In the data rows, the value 128 means zero.
Some points:
[133 116 122 111 205 133 162 158 119 181 200 150  30 162 145 160 149 148 190 101 128  81 145  59 125 107 164 118 165  45 229 168 134 102 127 172 231 123  85 166  95 181 100]
[120  84 115  81  59 201 183 162 176 144 162 112 156 142 187 172 173 135  35 140 168  87 139 179  94 138  83  65 153 106 148  66 172 184 135 140 145 205 147 170 156 102 129]
[137 124  88 191 126 143 145  70 142 131 100  46  99  99 117 101  80  99 155 141  99 119 136 108 141 123  90 100 163 161 169 123 172  96 167  92 130 106  81 117  49 117  68]
[125 184 116 131 199 105 151 186 195 148  76 147 143 127  37  68 162 146  95 138 170 141 135 100  84 164 118 107 142  82  41 132 193 118 160 187 168 145  82 145 122  85 117]
[166 162  80  55  98 107 142 137  89 135 166 214 125  85  88 126 164 114 119 145 180 156 140  64  79  72 175 154  96 115 134 146 100 157 166 114 168  76 189 120 123 144 104]
[ 81 111 187 154 192 169 157 116 176  56 140 137 200  91 171 110 176  67  78  91  79 120 120 156 119  85 170 123 106  97 154 165 145 141 199  30 217  76 121  84 187 146  86]
[119 157 147  60 146 188 151 183 121 128 120  40  82 175 133  57 122 117 113 172  61 186 127 116 115 197 138 160 102  96 113  74 131 143 141 122 132 109 177 125 132 105  41]
[115 151 144  74 111  85 108  88  77 134 109 141 129 130 157 126 134 155 175 144 153 104 128 131 139 195 123 223 174 127 116 124 195 111 200  59  87 155  98  40 190 174 138]
[159  75 180 147 147 134 132 159 151 158 144 128  44  21 114 125 149 123  63  52 171 144  93  68  74 171  88 197 108 203 141 113 102 155 113  92  87 135  61 126 122 140 159]
[ 95  93 138 126  82 136  98  68 135 128  88 143 131  79 204 103 116 141 116 173 208 114  72 144 157 136  91  49  86  76 101 155  91 110 160  89 151  70  99 184  61 147 153]
[152 179 173 123 177  40 167 115 118 117  89 193 152  77 200 164  63 136 174  96  61 176 143 118 171 151 136  81 132 212 117 133 144 234 116 128 167 138  75 119 149 126 137]
[ 38  72  96 127 169  88  86 179  86 103 128  96  97 147 162 160 183 149 175 161 158 185 134 162 130 148 109 106  87 128  55 168  49 152 114 204 185  96 132 110 110 111 125]
[ 72 146  88 131 118 104 135 141 129 121 140 181 144  72  71 190  96  84 125  85 143 140 127 151 183 158 122  71 151  42 153  94  97 106 142  86 134 224 175 116 150 111 140]
[ 43 115 121 176  83 171 103  75 166 139 114 178 134 142 118  89 170 126 163 162 151 151 196 108 130 141 194 130  87 189 247 165 138 133 171 189  94 121 127 139 178 113 103]
[ 72 152  56 217 202 179 200 100  56 255  91 153 170  92 174 130 148 144  85 134 107  85  42  92 147 144 131 132  95 122  31 129 108  81  30 151  28  90 184 145 137 138  59]
[178 111  75 150 106 174  81 196  92 114  73 151 143  99 114 106   1 177  96 137 114 166  99 118  82  60 201  96 122 157 132  86 133 127 139 139 150 123 115 122 157 131 125]
[166 112 119 112 126 125 111  79  91  52 120 131 130 114  70 111 119 126 124 130 162  75 104  98 109 159  88  29 192 131 144 153 103 140 174 209  60 115 137 114 183  80  18]
[203 146 234  95 130 151 129 132 185 100 173 121 155 156 104 149 180 101 163 135 165 126 119 145 111 154 157 134 184 186 113 186 117 105  49 161 170  80 177 109 164 141 179]
[181 100  86 128 148 130 163 125 134  57 130 104  99 130 179  32 131  71 181 106 159 159 112 116 157 123 104 123 132  78 153 153 197 164 103 160  27 139 165 159 154 118 174]
[178 148 185  81 154 162 161  93 113 155  72 212 113 182  53 149  92 144 126 153 117 128 208 191 142 107  78 123  89  64 114  65 115 136 123 133  96  70  72 113 118 213 118]
[178 150  82 136  79 167  57 209  93 114  90 135  81 118  88 144 168  72 104 150  87 115 134 117 101 166  94  61  56 180 141 183 155  76 133  92 138 162 110 113 159 132 154]
[139 190 100 100  75  47  85 125 140 140 138 121 163 131 165  92 129 102  65 116  64 135 161 108 117 149 141 164 153  83 125 167  97 126 188 155 136  78 142 185 123 170 150]
[125 157  43 150  93 109 139 173 166 168 121 158 165 188 212 152 130  53 140  40 140 146 134 134 133  44 121 181 153 148  75 100  91  78 138 147  59 150 111 122  72  85  71]
[185 160 145 124 148 142  97  75 139  45  91 152 125 203 176 139 131 164  58 102 100 134 144  44 199 156 143 110  82  95 117 205 114 107 110 140 115 206 167  98  87  74 173]
[162 124  95 172  62 108 219  81 125 104 117 121  81 156 143 158 181 155 128  86 167 158 172 122 123 148 126 131  84 129 130  52 133 120  87 110 130 102  99 132 191 153 105]
[143  75  96 135 125 116 165 183 234 166  96 128 184 157  93 141 104 119 161 175 127 106 149 166 164 172 105 140 104 181 121 137  82  85 207 179 157 134 162  81  67 154 132]
[122 112  25 132 103 174 119 167 141  98  98 213  76  93 153 149 150 157 174 154  83 142 103 131 176  77  34 178 192 139 118 173 172 171 117 116 167  90 193 103 119 138 144]
[155 140 139 148  77 109 139 135 115 181 207 111 111 142 172  89  77 149 116 154  77 108  51 195 132 131 157 110 134 124 178 170 103 179 102 197 164 172  87  43 197 181 133]
[ 58 184 204 177 126 161 171 168 119 150  85 111 123 150 112  84 180 182 120 124 113 117 152 102 174  31 116 113 202 134 147 116  84 181 147  93 110 154  99 175 115 136 148]
[183  93  31 125 153  64  86  79 130 187 115  46 158 143  85 101 173 149 127 124 191 179 123 181 124 112 141 146  95 119 175 139 142 153  90  51 199 194 126 150 112 139 112]
[117 106 160 192 116  62  37 146 156 124 184  96  86 130 119 168 101 169 102 101  91 128 187 131 120 148 111  79 138 149 115  68 157 129 123  81 112  45 250 160 128 119  87]
[164 182  76 166  89 125 121  74 194 116 106 107 140 142 107 194 130 169  98 132 146 105  95 112 107 154  96 178 120 112 146  82 122 167 101 184 183  66  87 113  96  88 130]
[124  94 146 159 174 103 105 129  47  94  92 183 139 184 230 111 145 144  89 172 106  80 154 140   8 132 104 177 195 150 152  99 116  83  97  83 205 164 133 137 166  65 144]
[124  64  92 142 147 118  83 149 174 115 120 140 114 152 155 115 108 137  88 127 156  89 172 150 214  96 210 142  98 100  65  83 170 121 121 131 102  90  58 160 196  63 134]
[140 165 193 104 109 155 138 132  51 177 185  73 168  73 169 141 103 123 195 120 179  92 187 133 150 126 158 140 102 120 103 144 249 146 136 100 183 118 130  48  59  36 126]
[130 177 185 219 132 153 101 159  82 155  92  93 134  99 108 185 116 163  93 157 214 211 140 177 127 140 166 156 208  89 188 204 142 105 143 133 103 139 122  76 141 132 152]
[108 196 100 116 162 163 146  33 203 176 202 158  68 135 150 129  46 137 128 220 145 148 107 127 108 123 123 135 114 194 100 128 104  83 192  98 123 171 151 151 198  95 141]
[ 89 156 116  60 136 156  78 106 190 112 116  69 117  67 160 165 117 140 184  92  61 117 207 205  91  84  86 141 121 117  78 241 151  97  46 144  94 149  94 174 187 176 122]
[138 154 145 182 121 118  58 141 131 188 176 179  96 225  82  81 109  44 136 152 143 102 128 170 137 139  66 127  94  85 140 105 137 162 100  89  89 115 111 109 159  77 177]
[ 67 131  91  98 120  77 186 151 137  98  57 118  96 124 139 147  57  67 146 165 185  90 143 143  41 160 172 107 146 127 145 149 128 132  91 121  69  94 153 202  82  86 178]
[112 171 120 146 139 102  81 178 143 106 177 142 174 123 158  23 155 150 143 155 199  79 148  90 111  62 110  91  90 182  86 112 121 147 103 109 102 184 164  93  95 239 112]
[150  91 176 153 159 104 165  77 111 138 159 114 109 158  87 168 114 162 130  41  89 121 107 177  10  82 114 147 104 101  74 199 142 171 235 148 104 148 142  93 108 115 129]
[120 148 107  74 158 168  98 111  50 138 188 131 175 113 114  88 183 157 180  17 109 155  99 208 140 142 122  85 146 178 113  58 160  62 185 158 146  92 101 172 137 128 241]
[139 123  74 165 145 108 209  95 103  30 175  73 145 129  32 149  83 103  64 176 132 103 136 101 165 110 143 159 162 145  71 141 139 108 121 105 149 123 106 129 142 190 204]
[107 119 157 159  41 151 153 112  99  62 131 122  67 121  77  79 135 207 171 117  75  93 138 144 105 141 202 152  97 118  82 139  84 133 130 137 118 182 148 136  84 124 161]
[127 152 157 114 170 101  78 114 155 107 115 123 158 121 129 135 127 140 134 184 108 128  31 127 115 113  80 156  95 127 221  41 191 131 116 152 124 145 138 167  73 154 161]
[147 114 130 112 181 157 167 210 113  90 154  94 204 193 150 186 115 195 158  82 149 119  99 141 137 153 134 166 103 150 205 167  97 155 160  69   0  78 154 117 119 142 132]
[207  71 204 161 148 162 150 108 150 161  98 107 156  50 162  64  77 112 197 107 137 139 179 100 139 183 135 160 165  96 118  70  84 106 140 181 184 161 181  99 140 178 152]
[ 86  69 128  95 111 153  69  66  78 194 149  69 168 152 113 138  90  76 102 120 117 168 189  21 109 111  74 119 139 127 148 127  49 159 136 159 126 129 104 116 129 136 188]
Along one direction, these points spread out more than along any other. Take the direction at right angles to it along which they spread out most. Go by this last direction. Where along it does each point below lie, from 0 to 99? The average is 50, and the first point in the table lies past the average. One standard deviation of the points above along it is 16.
[ 97 143 122 131 153 140  93 114  68 139  46  83 134 129  85 212 164  60 125 102  90  68 117 137 165 126 165 151  89 161 142  82 128 210 149 168 161 163 188 149 141 164 144] 51
[100 120 136 128 142 157  44 147 145  55 222 135 108 108 161 178 144  98 128 159 148 134 125  93 162 182 135 151 138 112  93  68 111 143 154 170  90 165  68 157 102 178  78] 55
[119 129 102  91 145 102 208 157 117 114 177 145 143  31 117  93 175 144  41 163  51 114 192 184 165 152 104 136 132 154 178 137  67 112  89 117  99 104 109  93  69  48 135] 44
[165 134 166 176  88 136 178 162  96 119 148 131 218 132 120 163 159 128 255 147  55 137  85  74 104 129 121 101 105  86 125 126  75 106 100  61 118 114  65 179 167  88 121] 35
[ 52 107 156  66 125 100 110 122 138  49 117 123 136 108  43  98  83 127 158 121 166 105  90 108 166  42  64 195  97 127 147 107  89  92  68 148 158 137 138 126 164  57  79] 58
[202 101 168 104 141 122 101  77 137 137 123 124  96 114 120 178 196  92 122 233 120 161 101 155 121  38 198 107 148 118  92  78 104 117 131 127  32 167 145 136  76 103  93] 54
[ 95  47 120  92 107 102 102 125 188 188 129 157 187 143  54 125 157 155 120 134  66 133 109  45 100 159 180 103 181 129 113 131 225 126  64  76 105 118 131  80 118 143 147] 55
[ 58 147 106 114 117 171 111  72 140  81 123 163  96 190 125  96 102  87 123  79 162 160  92 164 102 160 191 103 164 136 119  99 126 124  37 123 159  84  94  57  27 132 108] 53
[139  83 205 132  75 118 148 137  72 150 142 181 153 140 101  96  88  95  56 112 107 176 122 180 152 150 111 177 115 155 135 203 199 120 100 167 148 155 128 255  76 157  35] 49
[176 139 148  65 120 124 137 143 130 208  81  87  74 159 129 119 124 153 146  70 152  85  71 128 215 144 155 105 153 169  98 166  23 138 129  23 171 127 130 175 154 114 104] 43
[ 93 126 185  99  91  50 182 173 125 130 106  84  80 131 187 177 149 139  97 101 119 154  92  92 157  80 113  81  98 120 157  86 176  25 137 185 123 115 159  95 168 166 169] 44
